128 stands for zero in the data rows.
Here are some points, each followed by its number:
np.array([122, 117, 114, 113, 111, 108, 106, 108, 110, 111, 117, 116, 117, 123, 118, 117, 139, 128,
          182, 179, 186, 226, 173, 229]) 0
np.array([122, 117, 115, 112, 112, 109, 106, 111, 119, 128, 131, 161, 155, 194, 170, 149, 149, 168,
          127, 143, 121, 127, 125, 122]) 1
np.array([122, 119, 119, 120, 113, 114, 122, 132, 136, 113, 145, 127, 118, 138, 123, 121, 114, 113,
          113, 112, 114, 114, 118, 118]) 2
np.array([131, 119, 127, 140, 155, 138, 127, 127, 151, 134, 120, 122, 118, 111, 116, 117, 113, 113,
          112, 113, 115, 116, 117, 118]) 3
np.array([130, 130, 183, 183, 170, 138, 120, 118, 110, 111, 115, 114, 112, 113, 114, 115, 112, 112,
          112, 112, 115, 115, 117, 118]) 4
np.array([191, 255, 174, 206, 199, 146, 146, 124, 110, 111, 115, 113, 113, 113, 114, 114, 110, 113,
          112, 114, 114, 115, 117, 118]) 5
np.array([122, 118, 116, 117, 125, 129, 132, 122, 156, 224, 176, 175, 173, 194, 114, 130, 126, 114,
          112, 112, 116, 116, 118, 117]) 6
np.array([122, 119, 116, 113, 116, 127, 133, 158, 164, 168, 165, 156, 132, 123, 127, 121, 113, 115,
          111, 114, 115, 114, 118, 119]) 7
np.array([158, 167, 171, 173, 127, 119, 108, 110, 109, 112, 115, 114, 114, 113, 114, 115, 111, 112,
          111, 112, 115, 116, 118, 118]) 8
np.array([122, 117, 116, 113, 116, 115, 118, 121, 156, 200, 118, 205, 163, 188, 158, 144, 117, 116,
          113, 115, 116, 117, 118, 118]) 9
np.array([123, 124, 122, 118, 135, 158, 127, 170, 132, 143, 120, 115, 116, 113, 115, 116, 111, 112,
          112, 112, 115, 116, 116, 118]) 10
np.array([122, 123, 118, 136, 124, 139, 126, 121, 152, 153, 149, 134, 144, 136, 121, 120, 115, 113,
          113, 113, 116, 116, 117, 119]) 11
np.array([122, 118, 114, 111, 110, 109, 107, 110, 110, 111, 115, 115, 121, 123, 154, 116, 129, 135,
          116, 111, 114, 116, 117, 119]) 12
np.array([135, 151, 171, 201, 255, 229, 196, 200, 136, 170, 140, 122, 120, 115, 115, 115, 112, 111,
          112, 113, 115, 115, 117, 119]) 13
np.array([121, 117, 114, 112, 111, 108, 107, 108, 109, 110, 116, 114, 114, 114, 118, 122, 132, 127,
          134, 146, 199, 167, 175, 157]) 14
np.array([157, 179, 134, 171, 115, 118, 115, 112, 111, 112, 116, 113, 113, 113, 115, 114, 111, 112,
          111, 112, 115, 115, 117, 118]) 15
np.array([124, 134, 131, 134, 144, 185, 188, 237, 179, 132, 144, 148, 171, 141, 133, 134, 118, 113,
          114, 114, 116, 115, 117, 117]) 16
np.array([143, 140, 230, 202, 175, 143, 125, 112, 119, 114, 115, 113, 113, 113, 114, 114, 112, 113,
          111, 113, 115, 114, 117, 119]) 17
np.array([121, 119, 115, 111, 111, 109, 107, 110, 109, 112, 116, 114, 113, 119, 114, 157, 178, 181,
          255, 217, 177, 178, 188, 144]) 18
np.array([121, 118, 114, 112, 111, 107, 106, 109, 110, 111, 116, 114, 112, 113, 120, 126, 137, 117,
          131, 154, 165, 148, 198, 196]) 19
np.array([141, 163, 152, 79, 139, 151, 116, 190, 187, 112, 174, 137, 124, 130, 121, 115, 111, 112,
          111, 113, 115, 115, 116, 118]) 20
New points follow, each followed by the numbers of its three nearest points above by angle, nearest first.
np.array([122, 118, 115, 112, 144, 175, 186, 160, 240, 141, 133, 116, 112, 113, 115, 115, 110, 112,
          111, 112, 116, 116, 117, 119]) 16 3 20
np.array([122, 129, 125, 151, 168, 132, 119, 115, 109, 111, 115, 114, 112, 113, 115, 114, 112, 113,
          111, 113, 115, 115, 118, 117]) 4 3 17
np.array([121, 118, 115, 112, 112, 110, 107, 109, 112, 114, 118, 129, 132, 133, 139, 173, 152, 161,
          125, 151, 122, 118, 124, 124]) 1 12 18
np.array([121, 118, 115, 112, 111, 108, 106, 110, 110, 113, 117, 117, 133, 138, 132, 154, 170, 195,
          202, 143, 166, 138, 139, 130]) 18 0 14
np.array([122, 118, 115, 111, 111, 108, 107, 111, 112, 115, 119, 128, 143, 140, 133, 147, 226, 204,
          190, 171, 172, 122, 146, 128]) 18 1 14
np.array([121, 118, 114, 113, 114, 109, 114, 124, 127, 132, 154, 151, 156, 140, 198, 166, 167, 146,
          111, 119, 129, 130, 119, 118]) 1 9 12
np.array([123, 147, 154, 130, 156, 169, 228, 156, 116, 132, 135, 137, 120, 118, 115, 115, 112, 112,
          111, 112, 116, 116, 117, 119]) 13 16 10
np.array([123, 122, 119, 109, 122, 128, 145, 138, 144, 143, 136, 138, 116, 125, 119, 123, 115, 114,
          113, 113, 115, 115, 118, 118]) 7 2 10
np.array([122, 117, 115, 111, 113, 111, 110, 108, 124, 134, 131, 137, 151, 136, 149, 161, 128, 124,
          122, 122, 116, 115, 118, 118]) 1 9 12
np.array([122, 118, 115, 112, 111, 109, 106, 110, 109, 111, 115, 119, 111, 127, 121, 132, 157, 138,
          117, 124, 124, 120, 119, 120]) 12 1 2
np.array([121, 117, 115, 112, 111, 108, 106, 109, 111, 112, 118, 116, 121, 126, 186, 109, 149, 156,
          129, 121, 118, 119, 117, 118]) 12 1 2
np.array([121, 118, 114, 112, 111, 108, 106, 109, 110, 111, 115, 114, 112, 113, 117, 120, 111, 110,
          131, 155, 139, 192, 150, 197]) 0 19 14
np.array([122, 118, 115, 112, 111, 110, 107, 109, 115, 118, 123, 130, 124, 126, 142, 137, 173, 173,
          123, 148, 136, 123, 120, 120]) 1 12 18
np.array([122, 117, 115, 112, 110, 108, 107, 109, 109, 112, 115, 114, 112, 120, 114, 128, 135, 125,
          160, 191, 134, 185, 127, 121]) 18 0 14
np.array([122, 118, 118, 122, 119, 124, 149, 135, 168, 148, 150, 124, 121, 112, 115, 116, 112, 112,
          112, 112, 115, 115, 117, 118]) 7 11 3
np.array([194, 145, 79, 129, 117, 128, 116, 115, 111, 113, 115, 114, 112, 113, 114, 115, 111, 113,
          111, 113, 115, 115, 117, 119]) 15 8 12
np.array([122, 118, 115, 111, 111, 108, 107, 110, 111, 113, 117, 120, 117, 130, 119, 127, 131, 169,
          137, 172, 145, 163, 147, 122]) 18 14 0
np.array([121, 118, 115, 113, 111, 108, 107, 110, 109, 111, 113, 122, 141, 152, 113, 152, 173, 163,
          118, 117, 116, 116, 118, 118]) 1 12 18
np.array([155, 164, 130, 200, 145, 169, 129, 168, 171, 145, 132, 118, 116, 115, 115, 115, 112, 112,
          112, 113, 114, 115, 116, 117]) 13 5 3
np.array([121, 117, 115, 111, 111, 108, 106, 108, 110, 117, 123, 123, 113, 125, 168, 157, 163, 191,
          228, 209, 160, 124, 148, 143]) 18 0 14
np.array([149, 165, 168, 146, 86, 150, 174, 163, 146, 126, 125, 117, 118, 118, 115, 116, 112, 112,
          111, 113, 114, 115, 118, 118]) 16 15 5
